In the data rows, the value 128 means zero.
Here are some numbered points:
[144 168 150 98 155 77 97 85 94 84 88 161 83 101 130 144 139 113 97 167 124 84 101 93 118 95 61 128 136 157 107 56 187 128 78 137 125 83 158 168 102 198 95 195 116 176 87 133] 0
[169 167 63 84 124 73 128 132 182 172 113 158 146 93 137 135 142 195 134 89 112 209 100 112 146 99 171 164 168 109 185 198 141 164 205 167 97 134 123 103 117 164 122 128 74 170 127 58] 1
[206 133 84 165 184 92 103 172 195 145 169 92 99 143 134 77 120 96 127 146 133 144 53 137 94 123 177 172 111 104 157 174 165 136 117 129 162 148 110 200 95 144 199 111 78 151 166 91] 2
[201 89 129 159 122 101 95 62 233 179 136 195 119 145 176 134 142 147 175 112 46 140 111 125 105 127 202 164 148 161 200 161 170 120 131 119 93 157 86 135 88 154 61 139 70 156 118 96] 3
[140 101 68 192 130 157 147 162 135 174 94 57 147 151 153 0 127 152 125 80 175 132 95 127 123 144 151 57 125 93 186 233 90 78 198 125 179 166 90 137 142 126 159 177 59 158 153 159] 4
[220 154 105 185 139 148 86 121 105 95 129 162 99 113 135 108 127 69 125 151 165 107 92 179 149 71 173 130 106 85 125 126 184 161 161 134 148 108 154 166 76 170 123 171 87 167 165 156] 5
[39 132 173 86 119 125 211 130 100 41 107 38 108 149 131 184 140 166 92 154 119 123 180 109 132 192 114 129 102 131 146 158 143 112 108 108 148 85 115 144 83 148 172 113 166 84 87 116] 6
[177 88 129 111 140 146 171 168 197 118 161 113 132 144 132 44 136 147 111 115 146 115 44 158 81 141 169 154 150 91 127 156 143 215 105 169 129 135 125 117 134 169 187 112 93 124 130 127] 7
[150 236 88 90 176 90 61 27 125 69 111 240 163 125 181 198 102 88 132 116 11 159 128 23 130 80 145 180 171 166 70 40 166 149 69 101 84 71 167 187 85 162 0 180 98 138 127 128] 8
[133 123 88 106 130 187 175 164 99 146 128 70 159 145 181 87 105 66 102 77 174 148 49 189 105 100 151 143 185 45 176 178 129 106 128 116 124 128 117 117 128 131 243 131 148 136 157 191] 9
[90 155 126 129 96 173 64 90 97 168 77 96 120 117 98 114 121 118 166 100 117 150 184 122 213 77 118 45 97 141 134 114 54 74 197 79 116 179 171 148 124 105 69 115 129 139 147 129] 10
[102 170 116 89 145 104 116 82 84 72 125 176 199 119 145 143 102 145 122 171 98 173 146 68 85 170 126 174 142 193 12 59 170 155 75 98 107 95 175 124 164 119 79 110 198 63 130 156] 11
[70 130 138 142 98 93 117 128 114 126 56 142 149 116 119 173 103 92 120 163 155 111 196 91 158 111 62 72 92 166 1 61 173 142 196 90 156 122 127 115 114 92 80 160 157 104 107 147] 12
[225 62 129 172 175 144 96 161 170 175 149 118 154 172 151 102 153 147 115 98 87 180 67 184 99 96 251 169 163 79 249 207 134 167 126 185 152 110 92 70 95 143 186 33 80 171 132 62] 13
[126 186 123 51 144 119 83 16 186 49 128 209 150 77 150 152 140 133 103 180 103 179 153 75 137 74 132 138 123 129 72 70 146 141 74 151 39 120 157 127 87 168 83 228 187 92 94 125] 14
[203 96 113 203 68 208 133 195 140 128 90 35 107 128 99 116 74 121 90 111 167 148 76 203 91 160 195 120 89 90 224 204 44 148 192 113 151 118 113 106 102 57 237 123 62 204 184 102] 15
[162 63 142 101 126 152 171 201 117 160 177 115 132 156 164 38 112 97 152 72 118 130 67 164 89 117 183 123 120 94 202 244 86 151 136 155 105 149 79 68 135 144 188 74 69 139 120 121] 16
[162 103 91 171 71 90 173 231 98 158 208 100 111 215 147 76 109 104 91 200 162 60 44 203 126 96 181 170 148 88 170 139 140 131 166 130 186 99 132 128 110 134 254 125 32 145 165 130] 17
[129 111 126 190 159 108 133 155 155 72 173 149 135 124 149 66 98 130 114 99 144 113 119 183 122 105 194 182 132 106 135 170 99 132 140 132 145 131 157 142 47 173 221 131 109 106 121 83] 18
[160 92 140 107 219 26 123 166 159 202 165 131 93 171 118 109 175 211 134 90 65 118 119 175 54 159 145 115 114 101 143 168 42 127 184 68 88 146 118 49 98 160 107 88 115 150 78 119] 19
[109 98 131 173 173 158 105 138 91 143 140 85 167 124 105 39 108 118 92 146 94 127 121 176 141 155 216 102 186 7 215 222 80 115 160 121 167 204 141 85 116 126 255 64 131 169 133 111] 20
[117 151 151 141 113 85 116 184 171 98 174 124 114 96 99 175 152 135 126 162 149 118 122 81 132 111 169 155 111 108 143 109 126 163 130 118 115 98 205 116 103 134 121 122 113 108 124 144] 21
[154 166 199 70 136 80 165 136 186 102 161 207 79 151 127 176 181 164 150 69 70 125 149 131 43 164 132 127 150 148 196 166 162 185 66 208 48 147 142 123 118 117 100 83 148 93 114 124] 22
[86 246 65 70 137 49 112 3 146 110 166 216 148 86 99 230 90 67 167 154 79 161 185 80 146 146 124 126 104 205 26 34 139 74 89 118 68 101 230 152 90 100 7 182 181 73 74 119] 23
[24 103 150 103 84 136 85 91 34 130 103 115 182 147 72 183 132 69 99 214 141 155 103 166 217 97 92 105 52 127 53 80 94 107 158 76 138 78 138 175 210 89 74 240 165 77 81 122] 24
[117 173 188 101 206 34 155 120 108 102 154 201 116 112 97 149 196 140 164 83 78 129 177 61 107 96 146 155 154 185 104 80 182 142 87 98 35 109 118 158 120 159 62 108 121 99 121 124] 25
[98 77 141 141 116 103 109 135 145 144 135 83 99 93 137 94 77 113 128 220 177 175 97 149 149 136 111 118 138 103 127 144 89 143 121 154 147 149 129 130 162 138 222 108 152 141 141 145] 26
[102 157 71 216 99 130 103 106 127 111 172 129 86 116 134 157 107 130 140 91 131 146 123 158 119 145 82 111 178 156 119 91 124 202 122 165 158 102 170 154 76 90 107 120 146 107 175 135] 27
[127 163 48 84 164 113 152 107 87 63 192 217 97 153 155 183 113 167 171 174 126 132 127 117 108 119 129 163 138 156 62 105 175 190 106 188 133 117 108 123 74 153 120 117 132 86 81 138] 28
[192 97 81 110 135 252 94 126 178 137 207 73 148 116 190 101 139 98 105 105 181 109 115 173 135 116 110 122 133 107 221 194 98 119 144 130 202 145 98 179 116 149 217 146 76 199 147 140] 29
[66 187 148 86 156 80 147 62 135 97 132 180 96 104 149 172 121 168 162 115 121 123 107 109 118 129 118 149 157 100 24 36 183 132 103 125 121 112 183 131 134 126 167 113 177 134 115 95] 30
[92 180 150 131 115 130 66 148 97 72 88 115 102 81 105 176 46 68 87 165 148 132 159 98 115 125 76 116 105 199 23 12 187 112 47 78 134 106 179 157 104 111 119 186 194 75 116 133] 31
[135 98 157 149 191 164 188 136 77 138 192 178 130 102 207 66 71 116 133 82 142 128 69 148 29 128 144 136 138 126 133 143 181 175 62 138 146 143 105 182 137 179 255 127 82 147 146 101] 32
[117 133 121 157 212 124 197 157 188 131 186 180 46 183 113 110 119 136 151 115 179 98 99 165 82 157 181 222 192 99 213 169 167 135 95 212 65 88 97 174 56 165 153 73 63 116 127 114] 33
[122 123 178 94 81 45 127 163 129 155 134 151 67 92 92 82 126 214 108 193 158 112 225 144 202 85 44 108 97 186 59 103 97 89 195 86 150 123 119 160 158 114 65 151 106 100 156 169] 34
[94 53 173 99 146 188 156 147 103 215 53 130 170 177 41 175 168 199 173 98 127 127 203 147 210 169 85 47 139 123 116 114 79 89 161 50 32 201 129 42 149 80 6 142 186 86 87 106] 35
[99 98 140 125 59 207 102 92 70 154 83 72 157 89 156 165 123 111 134 120 162 130 178 90 164 145 142 82 106 142 88 110 114 112 108 81 209 152 176 118 140 83 111 122 193 128 130 119] 36
[182 64 169 157 138 86 190 150 166 164 161 120 151 193 116 63 143 172 164 109 112 145 124 175 111 111 151 158 214 107 191 185 85 124 131 182 87 135 80 92 119 109 156 42 73 141 160 86] 37
[159 167 120 135 140 136 118 85 119 88 96 114 118 110 122 88 125 110 146 143 97 132 184 171 77 103 146 110 122 130 204 145 121 182 146 199 131 144 147 97 168 73 161 144 159 152 145 150] 38
[162 119 136 106 168 139 121 187 155 132 118 138 126 166 127 76 169 120 120 109 138 122 115 146 151 164 133 104 121 97 178 184 136 167 151 162 141 118 140 154 164 143 165 120 80 148 131 122] 39
[215 124 135 166 160 92 121 110 175 125 183 158 119 111 175 101 168 174 181 29 66 143 112 128 106 142 140 122 194 83 189 212 87 82 79 151 117 129 146 108 96 110 154 72 72 107 97 170] 40
[73 146 120 168 136 192 142 104 99 114 101 67 184 85 188 171 138 66 36 170 162 157 133 151 125 104 119 63 134 106 155 129 126 112 148 49 135 109 154 167 128 121 160 150 161 93 131 152] 41
[92 147 105 161 118 177 137 64 106 107 58 74 136 129 177 109 109 69 130 125 131 122 156 109 115 183 169 129 135 82 154 154 134 163 140 108 136 136 140 145 150 127 221 124 135 132 99 204] 42
[179 125 77 78 147 113 105 140 119 99 176 166 120 149 173 162 116 141 171 93 56 154 93 102 132 77 131 183 167 88 162 99 149 141 101 155 155 82 136 121 148 154 88 139 55 144 106 118] 43
Which point above is nearest to each new point, looking only along the 5 directions in which the numbered points spread most? Its number follows each.
[167 147 147 127 111 158 80 100 144 113 95 93 237 156 79 117 132 102 128 112 94 187 198 154 246 110 113 79 119 129 97 87 37 111 169 80 176 167 130 132 142 90 61 108 137 97 132 116] 10
[139 217 113 90 141 106 167 119 155 111 137 138 165 145 115 157 152 147 143 102 47 118 74 128 71 87 151 194 150 85 121 160 215 87 138 183 50 137 146 139 114 160 83 147 132 135 152 138] 43
[114 123 105 123 149 68 138 134 107 171 117 204 72 125 152 165 162 168 150 151 188 101 97 113 105 137 120 170 142 126 101 52 154 141 90 138 99 108 122 198 135 133 103 155 94 114 142 113] 21
[140 127 142 157 135 210 109 144 116 148 135 146 167 122 104 113 129 108 91 72 87 140 96 160 153 123 145 143 128 98 149 110 160 110 124 139 171 111 76 138 87 101 180 81 109 169 193 117] 38
[150 72 121 177 135 200 126 176 172 118 114 127 191 129 115 63 153 118 76 93 233 208 94 197 100 170 97 113 182 72 223 210 76 144 118 166 140 127 69 114 122 162 255 129 129 189 164 163] 20
[62 92 149 98 71 157 155 42 153 113 29 160 152 97 79 161 100 86 128 116 115 123 233 134 220 168 154 60 46 179 92 83 57 41 187 93 23 189 129 72 220 58 42 124 213 118 89 128] 35
[95 104 168 97 82 144 130 81 116 155 43 81 163 151 60 169 176 125 136 123 97 142 255 123 209 111 88 69 97 152 83 114 69 34 111 73 91 141 145 64 206 59 72 132 218 157 132 201] 35
[158 81 125 145 171 110 180 191 114 133 122 137 130 143 173 86 104 112 100 140 131 112 104 169 97 141 182 161 115 117 186 134 161 183 100 121 186 133 99 135 94 120 215 141 121 122 98 140] 18
[77 121 117 106 109 175 74 151 97 58 104 102 97 89 112 163 129 75 146 178 110 98 144 123 172 139 59 90 62 176 68 86 133 69 126 120 145 79 163 136 126 104 81 143 186 62 137 161] 12
[210 194 149 111 132 152 61 54 116 114 74 123 212 95 146 197 145 133 169 175 30 158 173 59 95 87 117 141 79 117 118 59 134 138 81 124 88 121 142 127 114 134 29 201 155 153 125 150] 14
[225 109 111 142 181 100 130 162 159 112 140 96 141 170 57 150 103 142 115 85 110 75 85 151 98 131 186 175 150 99 152 155 114 146 100 133 130 123 101 112 128 125 165 94 55 198 159 67] 39
[174 108 150 171 137 159 65 103 126 112 105 128 151 114 108 141 97 140 122 88 120 147 97 42 158 144 133 154 119 119 190 149 120 121 160 163 194 134 127 162 104 164 207 159 104 172 154 159] 38
[154 113 167 149 160 130 81 135 200 150 153 119 109 160 185 21 108 176 126 129 122 108 101 137 117 101 189 179 141 82 209 221 112 123 192 142 103 124 155 126 85 141 180 116 95 182 137 79] 39
[45 91 194 119 87 128 135 133 137 185 111 117 178 178 8 142 124 165 121 121 88 181 184 141 170 124 100 109 113 152 116 120 54 85 180 73 91 155 83 78 159 47 0 74 183 97 80 158] 35
[137 216 94 185 156 95 99 118 132 115 119 219 146 118 187 160 164 159 149 174 136 117 94 62 113 116 98 156 175 197 104 75 176 131 110 146 151 87 140 87 95 150 120 125 119 143 176 127] 0
[103 85 131 107 170 56 199 215 173 158 164 138 53 151 121 122 137 205 141 72 144 115 143 151 104 108 168 118 142 108 183 227 159 164 160 178 134 93 109 119 88 100 153 119 87 80 89 89] 37
[81 171 117 136 123 90 84 10 121 86 126 226 126 70 143 219 100 104 179 152 85 98 129 33 131 252 110 124 146 162 42 92 164 151 76 125 77 100 157 142 197 134 0 175 118 106 136 126] 14
[93 191 164 143 155 46 141 124 140 110 152 148 110 166 110 226 148 163 148 76 122 117 133 80 146 132 138 163 113 120 105 70 181 179 81 186 117 113 142 129 117 159 179 136 145 128 104 131] 28
[40 158 159 117 166 97 173 138 138 210 92 49 174 170 85 142 144 167 171 82 146 127 203 183 131 105 60 83 128 171 66 144 42 41 175 112 82 154 155 45 238 135 24 62 113 120 117 94] 35
[76 161 170 70 141 71 153 143 114 152 187 199 125 140 148 170 86 97 80 204 79 115 156 111 93 146 87 140 129 129 78 99 188 139 85 153 134 139 137 150 84 165 171 140 97 140 98 93] 28
[228 139 70 201 220 147 150 122 145 163 126 95 145 167 184 16 186 170 163 52 109 117 69 123 176 145 156 183 194 127 182 221 49 188 185 153 84 120 69 58 123 132 94 96 23 151 199 152] 13
[102 115 196 159 158 183 139 148 114 124 157 123 109 50 183 64 117 102 59 102 187 162 60 130 120 160 159 136 112 24 128 170 137 167 92 162 138 142 85 105 122 137 203 122 112 138 124 122] 9
[218 131 66 151 137 189 132 191 105 177 111 88 144 103 158 16 103 83 123 139 235 154 111 162 78 108 141 167 149 48 204 197 133 150 159 151 185 160 115 162 146 101 255 105 49 147 164 93] 29
[149 18 111 140 105 154 141 147 103 144 75 109 121 150 175 37 91 124 66 150 207 129 188 178 164 115 148 105 91 87 203 166 34 167 127 70 130 155 84 129 123 128 137 98 157 128 133 128] 4
[147 173 141 60 144 126 65 54 109 22 113 154 177 129 132 173 128 110 132 55 69 154 143 116 149 192 117 94 144 165 90 91 154 116 90 151 95 152 136 84 114 151 51 207 204 144 85 151] 14
